Each path below is one point turned by a fixed rotation once a step. After each direction that follows a path, write how fast that rotation turns it, in degrees each step (0 if it stays still).
Each turn is a multiple of 5 degrees from 10 to 175, or 0.
Each row of a path follows its step; steps can be skipped.
path 1
step 0: [ -7 -26 -23  -3  29  14  -5 -16  12 -38 -14 -22   4  18  22  35  -5  16
  -3  -3 -14 -10  16  -3  -5  36 -12 -26  29   0  28  31 -32 -14   0  -7
  11 -41   0 -11 -25 -43 -21  20 -10  25  -6  -5   8 -30   0  -3   3   1
  -9]
step 1: [  8   4 -26  26  49  16 -18   3 -24 -53 -21  -3 -13  25   2   6   8  -9
   9  -9   7  14  -7  42  -6  -1 -10 -32   9  -2  21   3 -19  17 -12   0
   3 -33 -17 -15 -39 -24 -14  22  -1  11  21  -5  21 -30   7  15  10 -12
  12]
step 8: [  4   4   3 -10 -22  30 -20   9   7 -24  11   7  -7  42  15  28  -3  -2
  -2 -22   4  -7 -11  32  19  12 -24 -14  27  45  16  19  10 -24  33   5
  -1  -4 -21  -9 -30  25 -22 -20  39  -5  -5  24  12  20  -3 -16   4 -27
  21]
step 11: [-16   2  18  22   8  10  22  -7   9  10 -23 -35  59 -15   6  26  17  -6
   2  17 -15  11 -38  22  13  36 -24 -13   4  41  13  14  11  19 -26   9
   5 -16  11 -17  26 -38  -9  -9   9   4   6  -6  -9   2  28  -5   7  -5
 -13]
step 12: [  9  -6   8   2   5  19   0  -1  20 -42   9 -33  24  14   6  28 -20  -8
  17   3  -1  15 -29  26  12  26 -13   7  37  28  -6  34  -2  16 -21  -2
  35   4  -2 -47  18 -35 -28   5  12 -11 -18   8  -9  15   6  15  18   3
  -2]
step 13: [ 14   2   8  58   0   4  -1  12   9 -42  -5  -2  -2 -18  23  16 -33  -8
  11   4  30  24 -22  29   5  18   0   9   2   8  11  14  -8 -25 -27   5
   1  -4 -32 -45   6 -11 -11  19  14  -1 -18   2   8  11  17  18  43  -8
  27]
step 17: [-33 -10  -6  35  20  24  14 -40  21 -21  15   8 -10  -4   3   1 -15  22
   0  23   2  14 -11  22  22   5   1 -50 -18   6   1  24 -25 -16 -13 -10
  13  -7  -3  -4  28 -33   0  23   9  20  13 -31  -9 -26  41 -17  10   6
   0]
step 19: [ 28   8 -13  44  12 -10   5  -8   1  -9 -20   5 -18  35  13  15  20  14
   0  -5  20  29  -4  11  16  35   0 -25 -18  23  10   4  11   1 -21 -48
  -7   1  -9 -22 -18 -16 -39  22   1   7 -17 -22  12   7  -8 -30 -19 -33
  23]
step 20: [ 15  46   9   6  22  -5 -36  17  -2 -32 -13  31 -25  24  -5  -8  16  36
   5 -25   9  16   5  32  18  41   6   9  -4  24  -1  20   0   5   4 -18
  16 -12   0 -12  -5  15 -30  11  14  -9 -32 -12   5   1 -17 -30 -22   9
  30]
[-12  -7   0   0  -4   6  -8   5  -4  -1  -8  -2   4   2   0  -3   8   7
   2   7   1   1  11   6  -4   1   0   8   2   9  -2  -1 -10   8  -4  -3
   2  -2  -5   1   3  -8   4  -4   0  -9   9  -2   0  -9   2   4  -7   7
  -3]  70
[ -5   2   2   5  -2   0   3  -6   4   2  -4 -10  -7  -1  -5  -6  -5  -4
   0   6  -7  -8  -5   4   1  -1  -5  -2   9  10   2   2   0  -1  -5   7
  -6  -6  -8  -1  -4   4  -4  -6   6  -9  -5  -8  -9  -3  -7   6   6  -9
   1]  10
[  5  -8   2   0   1  -4   4  -2  15  -8  -8  -3  11  -7   5   1   1  -4
   2  -1  -4   2   1   9   1   0  -1   9   7   2   4 -10  -1  -2   4   0
   1 -10   5  -1   1   3   8   8   2  -1   5   8  -2  12  -2   7   4   2
  -3]  25
[  0  -5  11  -1  -9  -2  -2  13  -4   7   1   2   9   1   0  -3   0  -2
  -3   2  -1  -6  -5   1  -4   3  -3  -4   9   4 -13  -9   4  -5   3   6
   6   5   2  -5  -4  -5  -1 -10   1   4   1   3   1   4  11   0   9  -1
   7]  20
[ -1  -1   2   7  -7   1   9  -2  -8   2  -1   5  -1  -8   4   4  12  -3
  -5  -1   0  -7  10   4  -8  -2   2  -3   6  -9   6  -1   1  -2   9   1
   0   1   3 -13  -4  -4  -1  10  -3  -6  -3  -7   4  -5  -4   3  -2 -10
   0]  80
[ -4  -6 -10  -3   6  -4   3   3  -3  -8   4 -10   2   9   3 -12   1 -10
   0  11  15   3   7   2   5   3  -4  -5   1  -5   1  -1   3   1   1   2
   5   7  -6  -6   4   2   5   1  10   1  -2   0   3   4   1   1   1  -7
  -4]  65
path 2
step 1: [ 13  -6  23  28 -34  19   8 -28 -14   1  11  14 -13  30   4  15 -17 -10
  14  12  45  -3  13 -43  -4  20 -50  14  -1  13  -4  34  17  -4  29  -9
  -9  36 -45  25 -15   0  10   6 -13  -3  24  30  -4  -3  35  23  -6   0
   5]
step 3: [-12  -2 -10  -2  -8   5  41   5  -4  47   7 -21 -20 -32  13  -6 -28   8
   2  14  13 -17  14 -47   1 -33  38   0  15   5 -30  11 -36  19  17  17
 -10  21 -37 -17  -2   9   1 -22   2 -21  44   5 -39  -3   2 -23  -3  12
   9]
step 6: [ 16 -30 -15  -6 -16  11  16  11 -27  13 -14  20  -3  -3 -16   9 -16   7
  12 -16   1  34  -3   2  17  -9  34 -16  -7 -16  15  10  -8 -14  49  34
 -42  42 -25  37  13   6  34 -35  15  -1  18   7 -19  -9 -14  37   6 -35
  -6]
step 8: [-67 -13 -32 -25   8  27   0  28  14  11  10   9   6 -36  13   1  -7  12
  18 -15  19 -28  15  -1 -12 -25 -27 -16 -10  -8   2 -13  -1  -7  16   2
 -20  34  43  14  -4  25   6 -52 -27 -21  -9  11  -8  -9  -7 -22   5  -7
 -21]
step 10: [-29   0  18 -17 -19 -16  -8  11  18  22 -24  -5  35 -19   8 -33  19 -23
 -15  -7  14  19  37  -9 -12  23  14  42  12  -8  17   4 -30 -14  16  19
   1  10  48  49 -28 -21  17   6  17  22 -13 -17  17 -19   9   2   6  -2
 -35]
step 13: [-20  -9 -12   9 -24   6 -15  -9  21  11  10 -65  29 -19 -20  -8  -6   4
   5   8   9   2 -15  -5 -47  19 -59  33 -15  -8  16  26  29 -11 -19  23
 -18  13  22  -6  12 -10  21  -5 -15  40  -4 -17 -18  12   8  -2   3 -12
 -23]
step 14: [-12  -9  -1 -10  21 -26  37  21  21   4   2  19  22  13   5  24 -12  -4
  -2  25 -26  33 -13   0 -49  -2  -4  42 -29 -15   9  11   9  16  13  38
  -7 -17  18  24   4  29 -17 -24 -19  -5 -11  -8 -29  21 -18  50  -6  -1
  27]
step 15: [-19  11  25  10   7 -16   9  37  -9 -10 -35 -41   0 -16  20  -7  10  11
 -33  -7   4 -13  19  -5 -34 -15   5   6  -5  10  34  30 -31  24   0  22
 -27 -31 -25 -16 -13 -22  -3  41 -28   3 -13   4 -24   5   5  43  19  16
 -25]
step 17: [ 34  23  48 -16  -1  16 -14  33  -4  -2 -27  -1   0  21 -22  20 -25  -6
 -11  31   1  -1  11 -10 -10  26 -10  13 -19  12   6  52  23   7 -20  -2
 -29  -7  16 -10 -19   5  -8 -19 -22 -29  -2   6 -16  -9 -18  -4  46  -5
  49]
[ -5   1  -2   2  -3   1  -6  10  -3   2  -1  11   4 -10   3   3  -2  -1
  -3   0   6   1   3   9  -2  -1  -1  -7   8   8   2   9   4  -1  -2  -3
   1  -3  -2   6  -5  -4   1  -3  -5  -8   2   2  21  -3   6   0   4  -4
   9]  40
[  1   9   0   2   1   3   5   3 -18   2  -2  -3   4   4   0   4  -1  -6
   0  -9   4  -9  -5   2   2   5  -3  -3  -5   4 -16  -1  -4   4  -7   2
   1   1   0   2  -7  -4   1   0   1   0   8  -2  -8   3   6   7  -4   1
  11]  20
[  5  -7  -2   3   9   2   2  -1   0   4  -2   6  -6   0  -3   5 -12   1
 -14  -2  -3  -1   0 -16   2   2   4  -4   0  -1   4  -2   0   3   0   1
 -10  -1  -2   6   1   1  -5  -3  -2  -8   4   3   0   9 -13   0  -2  -7
  10]  130
[  4   5   3   2   2   5  -5  -7   7   2  -7  -1   7  -5  -5   1   5   2
  -1  -1  -1  -5  11   1  -3  -1  -1   9  10   3  -3  -3   6  -1   0  -5
  -1   8   2   9   2   5  -7   7   1  11   5   4  -2  11   9   1  -7 -11
   3]  120
[ -1  -4  10   3  -2   0   7  -7 -11  -2   4   2  -1  -3   4  -4   2   0
  -1   6  11   5  -1  -4   1 -11  -2  13   2   3   0 -13  10   5   4   4
   4  -7  -6   2  -5  -3  -2  -7  -5  -1   1  -7   2   3   2  -8  -4  -1
   1]  175
[ -8  -9   3  -3   2 -11  -1   1   0   3  -1   1   5   6  -4   9  -2   0
   5  -6  -4   1   0  -4   4  -1  -8  -3   6 -10  -2  -5  11  -5   0   2
  -6  -1  -2  -9   5  -4   0   0  -9  -6   7  -1   2   2  11  12  -4  -3
  -7]  55
path 3
step 0: [  3  21 -14   1  38 -14   7 -29 -20  -5 -17 -18  15  -9  12  -2   7  -8
 -15  43   2  11  -6  -2 -20  42  21  14  27 -21  14  19  10  43  13  -9
  13 -26  22  39 -28  11  19  17  19   1 -15   7  11   5 -33   3 -26  23
  -7]
step 1: [-17 -13 -20  17  -8  21 -21 -22   0   5   4  28  39   5  40 -14   6   1
 -44  16   5  30  15  34  -3  -1  24   9  14  42  16 -10   0  -5 -47 -18
  26   2  -2   5   2 -28  -9  -5  13  19   1 -25  -2   1 -15  26 -11  24
 -14]
step 2: [ 10  -2  -3 -22 -24 -12  -1   7 -14 -13 -15  44  13 -29  25   2 -36  -9
   1 -19  -8 -22  33  31   1  -9  -9 -10  13  21   1  44   7 -44  11  48
  29   8   6   9  -8 -24  16   4   4  -4 -11  25  -5 -25 -11   4 -17  10
 -12]
step 4: [-14 -25   9  29  17   5 -30   3  -8  13  12  -9 -19 -20  56   5  17  -1
  -3  16  37  23   7  12 -19  40 -13   3 -12   6  -6  -3  17 -16 -14  16
  -6 -17 -25  -4  32 -22   2  -3  -1  -4  -1 -54  -3 -13  28 -12  14  14
 -29]
step 5: [ -4 -23  21   8 -24 -18  18  17  -1  33  30  -2  35  -5  15   9 -28  10
  21   5   0 -30 -22  10  11 -33 -12  -8   0 -11  -6  -5  29 -39 -15  48
 -11  26 -43  15 -13 -10  19  15  -7   8 -21 -14 -16  12  -2 -14   9  13
 -21]
step 10: [ 55  25 -31  26   1   0   1  17 -11  -9 -39  30  15  -2  -7  -7  12  21
  12   2  -9  27  17  29 -20  25 -10  12  -2  -5  -1   6  -2  30  15   7
   5   5   0 -28 -31   7 -31 -16 -19  -1  32   4   4 -15  -2  23   0  -9
 -45]
step 13: [ 26  18  -6  -2 -39  -1  29   3  11  12   6   9  -3   3 -19 -11 -14  -2
  11  -2   7  18 -11  37 -10  30  25  30  -8  16   5  30 -12   4  20   8
 -12  30   5 -35   9  -2  -3   4  30  10 -10 -12 -42  16  29  -3  33  16
 -46]
step 16: [-18  14  30   3  11  -3 -16 -20 -24   1  13  15  42   6   9   6  12  12
 -24   1  39  -3 -12  31 -15 -15  47  29 -14  10   3  -1  -4  13   1  -8
 -14  14   9  -9  -2   2  -2  -6  45   5 -14   0 -38  42 -24   5 -24  11
 -33]
step 17: [  0  23 -32  -9 -11 -12  -5  -3   5   0  -5  35  19 -18  -1  47 -25   5
 -10  -7   2  10 -16  16 -23   6 -13  15   9 -21   1  31  23 -10 -32  15
  35  10  34  26  11  16  -7  -9  15  -2 -22 -12  -6 -20 -51  21 -31  16
  15]
[  5  -5   5  -1  -1   4   2  -3  -1  -5   3  -9   7   8   4   9  -2  -5
   9   6   6   0 -11   3  -8   0   1  -5   7  13   6   2  -7 -11   1  -2
  -1   4  -4   1   0  -3  -6  -5   5   5  -2  -5   5   7 -10   4   4   1
   0]  95
[ -3  -6   3   4   3  -3  -4  -1  -2  -5  -4   5   6   2   0   1  -9  -1
  -3   4   4  10  11   7  -3  -5   2  -5  -4   2  -2   4  -5   4   0  -9
   2   9   8   1  -2   3   4   0  -6  -7   2   2   7  -8 -11   6 -13  -7
  -3]  45
[  3   3  -8   3   5  -1  -8   0   5   0   1  -8   5  -2  -5  -5  -2   6
  11   4  -5  -1   3  -2   7  -3  -6 -10 -11  -2  -5  10  -8  -1  -6   4
  -7  -2  -5  -6  -2   4  -5   6   2   1  12  -5   2   3  -1  -2   7  -7
  -5]  20
[ -4 -14  -7  -2  -6   7   2 -11   7   1   0   2   5  -6   5   0  -5   4
  -3  -3  -1   0  -2  -4  -1   2  -6   2  -3  -1   0  -6   6   0 -12   3
  -3  -2   2  10   4  -4  -2  -3  -7  -6  -1   0   7  -3   2  12  12  -6
  -3]  110
[  5  -2   5  -8  -5   5  -9  -2   5   0   5  11   2  -2   3  -2  11   8
   5   9   2  -4   1   6  -6  -1  -1  10  -1  -2   4   1 -11  -1   2   0
  -6  -1   0 -10  -4  -5   2   3  -7   4  -5  -5   4   0  11   6  -7  -4
   0]  125
[  2 -11   0  -1   8  -8  -4  -4  -4  -9 -10  -8   1  -1  11  -3  11  -3
   0   6  12   3  -2  -8   3  -3  -6   2   5  -4   4   4   4   6   2   0
  -1   7  -1  -1   4   7   3   5   2   5   7   6  -1  -1   8   3   4  -1
   8]  95
[ 10  -2   7   3   3   5   6  -3   3   2   3   2   1  -2   1   6  -1   7
   2   0   2   4   2  -3  -7 -10  -6  12  -3  -2  -8   4   3   3  -5  -8
   9  -9  -7  -3   5   3   4   6   5  -5  -5   5  -4   9  -8  -8   2  -8
   5]  40
[  0   2   0   7   1   4  12   1  -6  -7   0  -3  -4   3   3 -10  -3   5
   9   0  -9   5  -2   0  -2  -7  -1  -3   3  -1   8  -6  -7  10   0   2
   2   0   6  -2   4   6 -12   1  -1   7 -13   4  -1  -6   7  -1   0  -9
  -5]  25
path 4
step 3: [ -2 -17   2 -12 -10   0 -51  -4  -2  55  17  -1  10 -21   2  29   2  10
  20   5  -3  22 -36  -5 -12 -29   4  26   7 -12  -7  11  22  -3 -39 -18
 -15  19  -6 -13   5   2 -10 -27  20  20   2 -10 -16 -19 -17  37  31  27
  32]
step 5: [ 15 -17   8  -4  36   2  14  20  -1   5  10 -33   0   8  -8  16 -45 -17
   5  28 -31   2  46 -13  24 -17   2  22 -17   4  -1   1  13 -36  -9 -35
 -42   3 -10 -39  -2  -3   6   9  17  -4  15   3  13  12   4  26 -31  -3
  35]
step 6: [-25   6  30  -4  15  13 -31   9  11   9  12   1  16  14 -16 -43  -1  39
  13  11 -12  13 -18  13  31 -24   6 -23 -23  -1 -26  17  29  37   8  44
  -4 -25 -16 -26  19   9 -15 -14 -26  12 -28  -5  -5  26  -1 -12   6  33
  17]
step 8: [ 11 -44   5  16  15  34 -26  13  12   0  23  24 -36 -14   1  10  -4  16
  -9  18 -32  -8  -4 -20  24  24 -23  31   3  15  20  57  34  14 -25  15
 -11  29  -1  -3  30 -14  -1   6  -6 -22   8  15   0 -13  17  -5 -11  15
 -21]
step 10: [-12   1   4  19  -2  13  -8  -5 -19  26 -26  -6  -8 -41  28  34 -17  19
   9  -1 -41 -20  -1  20  16  22  20  23 -31  -9  -5  -4  20  25   3  -8
 -22   3 -16   3   8 -12  29 -12   7   8   1 -12  46  42 -45 -17  18 -13
  12]
step 13: [-26  -9  16   2   1 -11  10  -9   2  -7  16  30   7  31  -7  -6 -12  -6
 -21   8  -1 -32 -13  23   2   3 -13  23 -20  13  15 -10  50   4  -4  -1
 -18 -33  25   3  62  -6  -9  -7  21  17  17 -10  40 -27   7 -24  32  10
  26]
step 18: [-16 -37 -11  15  33  -3  -6  23  19  13   4 -19  10   0 -17 -16 -16 -42
   6  18 -35  17   0  13  12  23 -34 -30   9 -20 -27  15 -16  -3  13 -17
 -31 -34 -15  -1  26  -1   0   4  22   1  -4 -15  14 -15  -9  10 -30  14
  52]
step 19: [ 17 -23  11  -9  14 -32  -8 -33  15  20  18   5  30  -9   3   8   2  14
   1 -39   4  -2 -50  -3  29 -12 -12  12   9  11 -18 -22  36  16 -10  34
 -17  -2 -28 -28  22   6   7  -7 -25  34  -4   5 -17  37  27   2  25   9
   5]
step 20: [-26 -20   2  41   8 -12 -17  14 -16  36  12   3  -6  18  14   4  29 -49
 -12   3 -12   2  10 -11   4   6  28  39 -18  14   2  -8  -5 -20 -12  -4
 -30  23   1  14  12  20 -22   2   0 -15  -2 -34 -33 -24 -10 -58  -1   9
   1]
[  4  -4  -3   2   1  11   6   1   1  -2  -2  -3   0   4   1   1  -3  -1
  -5  -5   4  -4   3   5  -2  -1  -3   0  -2   9   4   0   1   8  -6  -3
  -8 -11  -7   9 -17  -3  -8  -6  -3   8  -3   0   9   4   4  -1  -5   7
   9]  85
[ -4  -3   8  10   7   7  12  -1   0  -4  -4   1   0   8   3   1   2  -2
  -4  10  -1   4  -7  -4   1   2  -3 -10  -6   2  -8   2   1   0   3  -1
  -2   1   5   8  -2  10  -6   2  10   3  -1   9  -9   0  -1  -1  13  -3
  -2]  160
[ -2  -8  -3   4  -9   0  -1   7  -8 -12  -8   7   0  -4   1   1  -6   6
   6  -2  -2  -1  -1  -1   0   5  -2   1   2   3 -12 -12  -8  -4   2   1
   4  -6 -11  -1   2   1   3   8   5  -3   6   4   6  -6   0  -6   3   4
   9]  130
[ -2   1  -2   3   4  -3   9  -5  -4   0 -10 -11   5 -14  -8  -5  -5  -3
   2   1  -2  -5   9  -3  -2   9   1  -1   6  -3   1   0   0   3  -2   9
  -6   1   9   2  -4   7   1  -6   3  -6   0 -11   4  -8   0  -8   3  -2
   2]  135
path 5
step 1: [ 12 -31 -10   8  37 -24 -24   2 -35  12 -35  -9 -15  31   1  -5  -6 -30
 -14  -7  21  -3  -7 -15   3  -8  18 -23  14  24   6  -5  26 -11 -24 -10
  -2   5 -20 -29  -9 -20   3   7  44 -18 -27  13  12  10 -18  -8  45  -2
  14]
step 3: [-34  -3 -26  10  21  -6  29 -13  17 -30 -34  -3  -4   1  22  22  15  -1
  15   0 -26   2  -2  -1 -41   5  -9 -20 -10  15  -2   5  -5 -15  11  -3
  -5 -25   7  18 -20  22  16 -16   9 -30 -26  -8   7  15 -30  -9  58  19
 -25]
step 6: [ 16 -15 -11  17  30 -26  -3  30 -30  13  18  -2  -1  -2  -9   6 -36  -3
  22 -32 -20  14  11 -22 -16   7  21  -8  -7 -11 -17 -20  46  -2  -3 -17
   3 -12  -5  18 -25  25 -19 -39  41 -14 -34 -10  14 -11  -4  10  13  11
   0]
step 8: [  2  -5 -23  23  -2  12   6 -12  32  31   3  24  -8  13  26 -16   4  25
  29  -8 -23 -12 -24  15   6  11   7 -40  -2 -12 -27  15  20  21 -33  -5
  -5 -43  24  -6 -23  12  12   0   6 -20 -34   5 -18  42  -7   4  18   4
  -4]
step 10: [  1  -3   3  24  19  -4 -18  34 -12  25   7  18  -9  31   9 -25 -22 -25
  25  17  33 -16  16 -37 -13   9   1 -18  -5  26 -24 -13  22  -8 -18 -18
 -14   1 -36  12 -23  10  -1   4  50  -7 -27   7  15   4 -16  16  13  12
  12]
step 13: [ 17 -16   6 -26 -25  11 -10 -42 -37  27 -15  17 -42  -7  10   5   7  -1
  14  18   5 -31 -20 -21  -8  -3  42  -7  -5 -13 -21   2  20  18 -23  -2
  10  -2  11  -3 -18   0  19  22  30 -12 -26   5   5  15 -22 -41  19  -6
 -10]
step 17: [ 19  13  -7  -3 -13  10  12 -31  29  30 -13  17 -31  -7  32   4   9  -4
 -22   3 -26   3 -42   0   3  14   6 -11 -11  16 -33  -4  36  10  -3 -23
   1 -27  14  -2 -14  11  34  -3  24  24 -24   6 -15  10 -30 -26  34   0
 -15]
step 18: [ 27   1 -25  19  24  -6 -63   2 -51 -10   3   8 -11  -7  30  -7   1   0
  47  13   3  -9   5  -1 -25 -20  -6  19 -28 -20 -10  -2  10 -11  -6  20
   8  19   3  19 -13  23  -4 -12  25 -10 -22 -12 -10  20 -13 -21  12  -7
 -15]
step 20: [-12  -1 -44  25  23 -17 -24  12  10  17 -17 -11 -19  14 -15 -21   0   3
   3 -33 -22  32  -9  11  -9   5  23   7   4 -27   4 -19  18  32 -20   7
 -11 -39   9  12   0  38  -3  29  11   1  -3 -16  -1  11  -5 -25  25  37
  21]
[ -2   1   4   7   2  -8   0  -7   3  -7   4  -1   1 -16  -6   1   1   1
   2   6   0   5  -9   3  14  -1   3 -13   6  -3  -1  -1   1   3  -3   4
 -11   2   0  -6   1   1   5  11   6  -3   0  -5  -4   1   2  -2   3  -1
   6]  90
[ -6   2   0  -1  -7   7  -3  -3   8   2  -2   3   1  11  -8   4  -3   7
  -3  -5   1 -14  -9   4   2  -1  -4  -3  -2  -3 -10  -4  -1   5  -3  -2
  -5  -2  -4   1  -1   3   4  -6  -1  -2   7 -13   6  -1  -5  -1  -2  -9
  11]  125
[  1  -9  -5  -3   6   2  -5  -5  -3   7   7   0  -7   0  10   0  -8   4
   0   5   6   1 -12   4   3  -1  -4   0  -1   7   0   4   4  -4  -4   0
  10  14   1  -9  -4  -3   0  -2   8  10   0  -2   5  -3   4  -6  -2 -11
  -1]  85
[-11   1  -3   5  -9  -4   5   6  -3  -4   9   7 -10   2   4  -5   1   3
  13   8   9  -6  -8   5  -9   0   7   6   4   2   1  -1  -3   3   5   6
  -1   1   1   2  -1   4   0   3   2  -5   4   6   1   9  -2  -2  -5   5
   3]  140
[  1   8  -2  -6  -3   8   6  -5  -4   3  -5  -2  13   8   3   8  10  -5
   2  10  -3  14 -10   3  -4   1   3  -4  -4   2  -4   3   3   4   1   0
   7   3   3   4  -4   5   2   4   0  -7   0  -7  -3   7   5   4  -6  -2
  -1]  80
[  1  -1   0  -6  -7  -7  -3   2   2   3   0   4   3  -1   0   6 -12   6
  -3  -2   3   7  -3  -7  -7  14  12   4   0  -8  -5  -1   2   0  -6 -10
 -10   2   8  -8   1  -3  -2  -5  -3   0  -8   0  -5   4   3  -5  -5   2
   0]  160
